Each row has a name. Each question is about the rows just above it.

lizu: [139 116 139 118 122 116 146 130 140 142 124 120]
fanu: [131 117 102  81  80 127 165 120 132 159 133 116]
Rotu: [191 133  58 127 129 134 111 128 139 117 169  80]
navak: [195  99 125  87  89 101 176 127 155 165 129  83]
Which entry of navak is missing from [ 87 176  89  83 155  99 129 127 165 101 125]? -> [195]
lizu without one entry, shuffled: [130 142 139 120 139 122 124 116 118 146 116]. Gone: -> [140]
Which entry of fanu is missing from [117 159 120  81 116 127 131 133 102  80 165]? -> [132]
Which entry of fanu is missing from [ 80 120 133 159 127 131 116  81 165 132 102]? -> [117]
Number of entries in [191 133  58 127 129 134 111 128 139 117 169  80]: -> 12
Shuffled Rotu with one entry gone: [ 80 139 111 128 133 117 127 134  58 169 191], missing -> [129]
How many entries does [195  99 125] have? -> 3

Saru: [123  96 116  86 115  89  81 126 127]
Nelop: [108 103 116 111 100  93 105 109 113]
sada: [123 136 122 139 113 129 132 121 118]
dusuv: [ 97 102  81  87  86  85  91  98  93]
Povoz: [ 84  92  85 106  86  80  97  85  88]
Ropil: [88 80 90 94 99 77 98 94 99]
siti: [90 97 82 98 95 87 98 92 93]
tuz: [120 123 114 108 104 109 111 117 114]
Bera: [107 122 114 101 114 100  90 112 115]
Lik: [140 136 140 132 137 135 138 139 140]
How many entries does [140] have? -> 1
Which entry of dusuv is missing from [ 98  81  87  91  93  97  85 102]? -> [86]
Shuffled sada with one entry gone: [129 136 132 113 121 122 118 123], missing -> [139]
After [123 114], its row goes on with -> [108 104 109 111 117 114]
Shuffled dusuv with one entry gone: [102  93  91  98  87  97  85  81], missing -> [86]
Count the entries of [108 103 116]: -> 3
How many entries does [120] have? -> 1

taka: [66 70 69 64 78 68]
Pefil: [121 135 133 139  78 108]
bemel: [ 83  65 109 169  89  87]
goke: [ 85  69  95 113  79  68]
retev: [165  86 115  74 166  78]
Tuki: [141  64 140 119  71  61]
Kuris: [121 135 133 138 128 166]
Shuffled retev with one entry gone: [165 115  74  86  78], missing -> [166]
The rest of the row after [ 85  69  95 113]: -> [79 68]
Which entry of bemel is missing from [169  89  65 109  83]? -> [87]
Pefil without one entry, shuffled: [108 139 135  78 133]. Gone: -> [121]
Go on from [121 135 133 138] to the end of its row. -> [128 166]

lelo: [123  74 113 166 126  63]
Fibu: [142 134 146 154 133  66]
fupip: [105  94  84 169 118  95]
Famu: [150  94  84 169 119  72]
mazer: [113  83  98 168 122  66]
milu: [105  94  84 169 118  72]
vazes: [123  74 113  78 126  63]
Go on from [ 98 168] to the end of its row. -> [122  66]
The rest of the row after [123  74 113 166 126]: -> [63]
Which entry of Famu is missing from [119  72 169  84 150]? -> [94]
fupip without one entry, shuffled: [169  84 118  95 105]. Gone: -> [94]
The rest of the row after [142 134 146 154 133]: -> [66]
Fibu without one entry, shuffled: [142  66 154 146 134]. Gone: -> [133]

fati: [119  96 120 132 143 144 183  74 108 176]
lut: [119  96 120 131 143 138 164 193 114 136]
Zifoz: [155 117 122 122 144 183 174 120 106 172]
The rest of the row after [193 114]: -> [136]
Go on from [119  96 120 131 143] to the end of its row. -> [138 164 193 114 136]
Shuffled fati with one entry gone: [108 119 144 132 120  96  74 176 183], missing -> [143]

Fet: [104  73  72 120 124 129 129  95  71  72]
pepi: [105 100  72 120 124 130 129  95 119  72]
zoto: [101 100  72 131 124 129 129 121 119  72]
pepi without one entry, shuffled: [ 72 124  72  95 120 129 105 100 119]. Gone: -> [130]
Number of entries in [105 100  72 120 124 130 129  95 119  72]: -> 10
Shuffled pepi with one entry gone: [ 95  72 129  72 119 100 105 120 130], missing -> [124]
The rest of the row after [105 100  72 120 124]: -> [130 129  95 119  72]
How many entries does [105 100  72 120] have? -> 4
Count the entries of [105 100  72 120 124]: -> 5
Go on from [105 100  72] to the end of its row. -> [120 124 130 129  95 119  72]

